In the rows, 128 means zero.
Each path below is one point turned by a fixed rotation once a step. After each direction that follows a path, write how fast that rotation turns it, in degrees per step (0 if it stays still).
Each turn is a multiple of 5 degrees from 10 to 175, or 0.
Each row of a path follows its step; steps can be skipped.
Rotation 1:
step 5: [124 125 118 142 126 122 130 136 143 137 133 136 130 131 130 129 135 136
 128 125 124 140 114 136 129 135 122 124 114 126 126 140 134 110 132 141
 118 138 117 129 157 137 121 128 124 112 116 127 133 141 125 128 128 132
 131 130 130 126 128 143 129]
step 6: [120 118 120 125 136 109 121 119 136 132 148 142 141 138 119 127 130 141
 120 130 121 133 132 121 126 127 133 139 126 124 117 133 129 114 119 127
 114 128 128 120 130 142 117 138 129 113 113 129 132 131 136 134 135 133
 135 135 128 141 133 123 138]
step 7: [131 133 128 122 130 122 123 122 134 146 140 129 140 129 114 118 138 122
 134 123 116 118 126 115 136 124 137 132 123 141 125 119 124 125 119 126
 119 125 127 129 121 131 126 133 122 131 137 137 146 122 132 129 145 134
 126 135 136 148 134 143 145]
step 11: [130 121 134 141 120 123 132 115 134 134 133 129 127 113 125 130 117 141
 123 124 120 125 129 123 137 124 130 136 105 142 117 131 135 123 139 130
 131 128 133 130 128 124 119 127 122 115 116 127 147 150 136 126 120 137
 132 139 140 134 131 126 130]
step 16: [133 134 130 125 129 131 127 129 125 129 136 142 126 118 128 114 122 138
 128 122 122 138 121 127 128 124 139 124 117 123 125 148 129 111 133 135
 123 125 136 127 140 141 131 116 114 121 128 126 130 136 132 128 119 149
 113 129 119 140 141 142 138]
step 17: [131 124 114 137 126 113 135 116 127 136 132 126 127 125 126 137 127 142
 127 116 128 135 127 122 127 122 146 128 123 123 147 134 130 122 123 124
 119 136 130 115 136 138 134 130 129 107 125 143 151 139 135 129 126 130
 125 128 119 136 138 133 140]
step 22: [131 123 129 141 120 124 131 115 131 122 147 130 130 141 128 124 122 141
 127 137 133 135 136 125 125 131 133 147 111 122 124 132 126 123 131 131
 120 126 135 128 116 134 112 128 119 125 120 141 128 134 140 138 125 131
 117 137 129 153 144 128 136]
[130 125 127 130 128 128 131 124 125 129 125 130 125 127 129 128 129 129
 129 130 127 128 132 132 127 124 127 127 127 128 129 129 128 127 130 131
 130 127 125 127 125 128 131 128 124 125 126 130 126 131 128 125 130 128
 129 129 123 129 126 131 127] => 55
[130 129 129 124 122 127 127 126 124 130 129 125 126 128 130 127 131 129
 130 127 128 129 128 128 130 127 126 131 127 129 128 125 130 129 128 129
 129 125 128 126 130 129 129 123 130 127 127 128 129 123 124 126 127 130
 125 128 127 132 129 127 133] => 115
[126 130 123 129 125 127 130 127 130 126 129 130 128 134 129 129 128 127
 130 125 127 131 129 130 123 127 126 131 129 129 126 128 125 131 127 126
 126 130 124 124 128 129 125 126 127 125 128 129 127 130 126 131 126 124
 128 128 127 127 129 127 127] => 90
Rotation 2:
step 4: [134 132 125 120 120 130 149 142 125 127 118 124 125 121 122 117 124 117
 127 134 132 131 139 126 120 111 123 138 131 127 125 123 123 136 128 140
 113 135 121 122 142 128 125 126 126 132 125 120 131 119 120 134 128 118
 133 136 138 125 128 143 123]
step 5: [136 130 138 138 117 133 138 119 138 131 124 134 118 136 121 127 126 125
 126 124 132 134 133 141 123 141 121 132 135 145 129 130 118 135 129 132
 127 138 122 121 150 128 132 128 128 134 123 132 122 128 128 123 130 106
 134 131 133 125 115 131 121]
step 7: [138 125 134 124 127 132 138 123 122 127 124 120 114 128 115 126 118 126
 125 123 131 127 125 131 132 126 127 126 119 130 124 136 129 140 130 130
 118 122 117 117 139 119 144 119 124 121 129 134 126 132 126 124 109 114
 147 133 132 129 115 139 129]
step 11: [129 119 129 126 126 139 155 136 130 123 125 118 122 138 121 144 121 124
 133 125 125 128 130 124 127 125 123 132 120 123 134 119 127 139 117 121
 124 118 120 131 136 119 136 116 120 120 124 128 130 133 128 130 116 122
 138 128 136 134 112 130 131]
step 14: [142 128 144 124 128 126 135 134 130 127 123 130 120 132 124 136 126 131
 129 115 123 132 120 125 116 138 116 136 126 141 124 133 145 139 121 128
 114 125 127 136 136 114 130 127 117 135 119 126 129 127 121 124 128 127
 116 137 140 125 118 132 126]
step 22: [144 124 138 119 126 121 144 134 144 120 127 129 121 128 121 130 126 125
 120 118 131 129 126 124 120 132 138 133 137 140 122 130 131 130 132 134
 117 124 118 125 141 127 129 125 122 134 123 133 130 110 134 117 120 127
 119 128 131 132 118 144 137]
step 25: [139 124 132 114 127 134 150 137 115 131 119 126 124 135 124 121 125 133
 125 134 135 134 120 126 122 123 128 131 127 128 122 128 137 140 124 121
 122 128 133 120 126 140 128 125 129 135 113 119 136 116 126 114 121 121
 141 133 129 132 132 145 126]
[124 129 124 126 129 127 124 124 126 127 131 126 128 127 128 127 124 129
 130 126 132 130 129 131 129 127 128 126 128 127 123 129 126 129 132 130
 127 132 130 127 130 127 127 126 127 130 130 129 127 128 126 128 128 125
 131 130 128 131 127 127 125] => 135
[129 128 123 127 130 129 131 127 128 130 130 126 128 124 130 126 131 129
 128 128 126 133 126 128 132 128 127 129 128 127 129 128 125 131 128 132
 129 128 129 129 128 131 125 129 129 125 127 130 128 131 129 125 131 125
 126 127 131 125 129 131 126] => 90
[129 133 130 129 126 128 126 129 128 128 129 128 128 130 125 125 128 129
 131 126 127 128 130 127 130 126 125 127 125 128 128 128 127 125 125 127
 130 126 125 126 132 127 129 128 125 125 128 127 125 132 125 134 128 125
 128 129 131 124 127 128 126] => 10
[127 126 127 132 127 130 127 133 127 125 130 126 128 128 129 124 129 132
 130 131 130 125 130 127 128 128 130 128 130 130 131 127 127 130 129 129
 128 129 130 129 131 127 127 128 130 126 129 126 128 131 126 127 127 130
 130 133 124 126 128 131 124] => 90
[129 129 128 127 124 124 128 129 128 132 127 132 128 125 128 128 128 133
 127 126 129 124 131 129 123 129 129 128 132 125 127 130 126 131 130 131
 130 127 126 125 130 130 126 127 129 124 125 128 131 129 128 131 129 128
 129 125 127 128 128 128 129] => 20
[128 125 126 125 131 128 129 127 125 125 127 126 125 126 129 130 131 130
 128 130 128 128 128 127 128 125 134 132 128 128 127 127 127 126 128 130
 124 126 126 130 128 124 129 129 124 126 129 130 128 128 126 132 124 127
 127 127 129 128 125 128 129] => 95
Rotation 3:
step 0: [127 122 137 119 142 126 139 132 126 140 130 124 121 127 125 121 128 127
 121 120 121 132 122 133 126 128 124 132 114 127 139 121 126 122 130 123
 133 123 142 127 129 132 133 125 105 126 137 148 130 119 140 129 123 119
 133 117 121 125 127 135 139]
step 6: [123 129 133 117 137 137 148 141 127 132 126 123 134 124 133 134 128 123
 121 130 126 136 116 135 140 124 126 130 121 122 126 127 120 118 135 134
 125 122 128 113 128 124 131 131 108 125 145 135 134 128 122 118 129 124
 126 119 118 128 115 128 130]
step 7: [120 123 120 125 129 130 133 131 137 134 128 135 122 135 127 125 131 123
 118 120 129 137 125 133 117 135 134 129 128 129 130 122 136 134 122 135
 127 114 129 124 126 128 117 118 121 135 130 155 140 122 143 122 123 117
 116 129 118 132 119 132 140]
step 11: [125 119 133 128 138 124 130 151 132 131 140 124 130 115 132 123 119 131
 120 122 131 146 121 125 123 121 124 121 122 125 136 116 121 119 125 121
 137 116 128 117 124 125 128 125 120 130 128 140 124 118 138 141 128 119
 130 130 124 129 131 135 135]
step 12: [125 134 135 120 138 123 142 126 127 135 120 134 139 127 129 143 125 126
 115 129 141 133 113 138 125 131 134 116 131 116 132 127 129 119 126 124
 129 132 117 119 139 119 126 131 122 133 130 131 134 121 133 118 128 126
 120 116 111 122 123 136 136]
step 14: [125 129 122 122 138 124 133 148 134 140 125 133 124 129 123 130 124 130
 117 123 146 140 130 127 122 128 128 130 120 112 131 123 134 112 120 124
 124 124 135 120 130 125 134 120 116 126 137 144 128 121 129 130 129 126
 134 126 117 135 124 125 143]
step 16: [133 117 133 107 124 127 140 139 120 135 128 124 119 130 129 124 128 127
 125 128 132 137 126 133 124 146 133 122 125 129 135 110 138 123 124 126
 123 119 126 124 129 146 126 119 122 135 133 133 134 124 123 132 125 124
 125 122 111 121 127 129 134]
[130 130 131 131 127 127 127 129 126 130 126 127 128 127 127 131 131 126
 129 127 125 128 125 129 129 131 125 123 128 127 127 126 128 131 129 129
 127 130 123 125 127 127 131 131 128 129 130 127 131 132 129 129 129 128
 130 123 125 127 130 127 124] => 110
[128 129 129 127 128 129 128 129 133 129 129 130 126 130 126 131 129 127
 133 124 131 127 128 127 129 128 130 130 126 129 129 124 133 126 128 129
 127 129 127 128 129 134 129 129 130 132 129 130 125 131 127 130 130 131
 128 129 130 128 129 129 125] => 55
[130 131 127 126 126 130 127 127 133 130 131 124 130 130 131 129 126 132
 130 125 125 133 129 128 130 126 127 127 125 129 128 129 124 129 131 128
 129 126 128 129 126 126 128 128 128 129 131 125 131 128 127 130 126 128
 127 127 131 124 125 128 128] => 160
Rotation 4:
step 0: [126 125 142 124 123 150 126 127 125 122 119 126 125 123 132 128 148 130
 119 125 135 134 122 122 132 121 139 134 126 114 122 135 140 137 135 135
 130 116 124 142 142 130 124 114 128 130 121 130 136 118 138 136 120 130
 124 131 133 130 109 125 127]
step 4: [108 129 119 114 122 131 116 116 129 114 136 130 131 130 122 131 133 129
 116 136 130 131 135 129 131 125 132 140 134 136 124 119 131 122 124 119
 136 137 127 124 132 123 117 127 126 131 123 134 142 118 109 114 112 130
 134 130 149 129 129 130 125]
step 7: [130 112 134 131 131 140 121 123 145 129 134 135 135 125 134 131 136 106
 126 126 144 128 119 135 134 118 133 139 116 114 129 136 128 127 123 114
 126 143 137 116 130 114 133 138 137 126 125 127 130 136 129 128 137 124
 121 119 119 130 120 130 125]
step 8: [130 132 141 126 129 121 132 120 135 130 129 136 114 118 124 131 130 136
 127 131 125 125 133 139 142 132 127 128 128 111 147 125 141 117 116 138
 119 136 127 117 126 142 125 138 137 139 125 124 124 132 138 116 121 119
 138 126 145 125 128 133 142]
step 14: [133 134 134 120 133 116 121 147 138 119 132 129 131 127 132 127 128 124
 117 128 135 126 129 125 142 118 133 131 129 136 122 120 124 119 116 121
 126 134 123 128 123 119 111 138 120 124 129 121 134 129 109 125 141 129
 125 132 150 127 132 142 140]
step 15: [123 140 130 126 130 129 112 117 130 141 112 126 126 124 132 124 123 124
 115 125 134 139 131 126 138 139 138 137 133 124 115 125 138 133 124 127
 126 127 134 133 131 139 134 126 123 128 132 127 144 126 134 143 132 116
 147 139 145 130 116 115 125]
step 16: [128 136 130 126 123 128 123 101 115 121 130 119 124 125 128 147 130 130
 126 118 134 136 126 139 115 126 115 143 133 128 129 134 133 132 138 133
 137 120 115 116 121 121 119 125 118 132 132 138 131 129 125 136 118 129
 118 137 127 116 119 130 134]
[128 128 126 132 127 123 128 132 129 125 124 124 128 126 125 126 128 128
 128 128 128 129 128 129 131 125 129 128 128 130 129 130 125 127 127 124
 125 129 124 130 131 125 130 128 127 127 128 128 125 126 127 132 131 126
 128 128 124 127 131 128 129] => 95
[127 128 132 131 125 131 126 127 129 125 129 129 132 129 127 130 129 131
 129 130 129 129 126 126 127 130 129 128 129 126 125 130 128 132 127 128
 131 130 128 128 130 129 130 125 126 126 127 130 129 129 123 128 126 128
 127 129 122 124 127 128 131] => 115
[126 127 126 125 128 127 130 128 126 132 130 133 129 130 128 128 129 132
 127 128 128 132 131 126 129 132 131 128 126 126 128 129 128 129 125 128
 124 130 127 132 127 128 130 129 129 127 129 128 125 131 130 131 128 127
 128 128 130 122 131 126 129] => 155
[128 130 123 128 125 132 124 128 128 129 126 126 127 131 128 126 131 130
 134 125 128 125 129 128 130 129 127 131 126 128 131 128 127 132 127 129
 126 123 128 130 126 126 128 126 129 127 127 128 130 129 128 128 130 126
 130 127 127 128 124 128 131] => 115
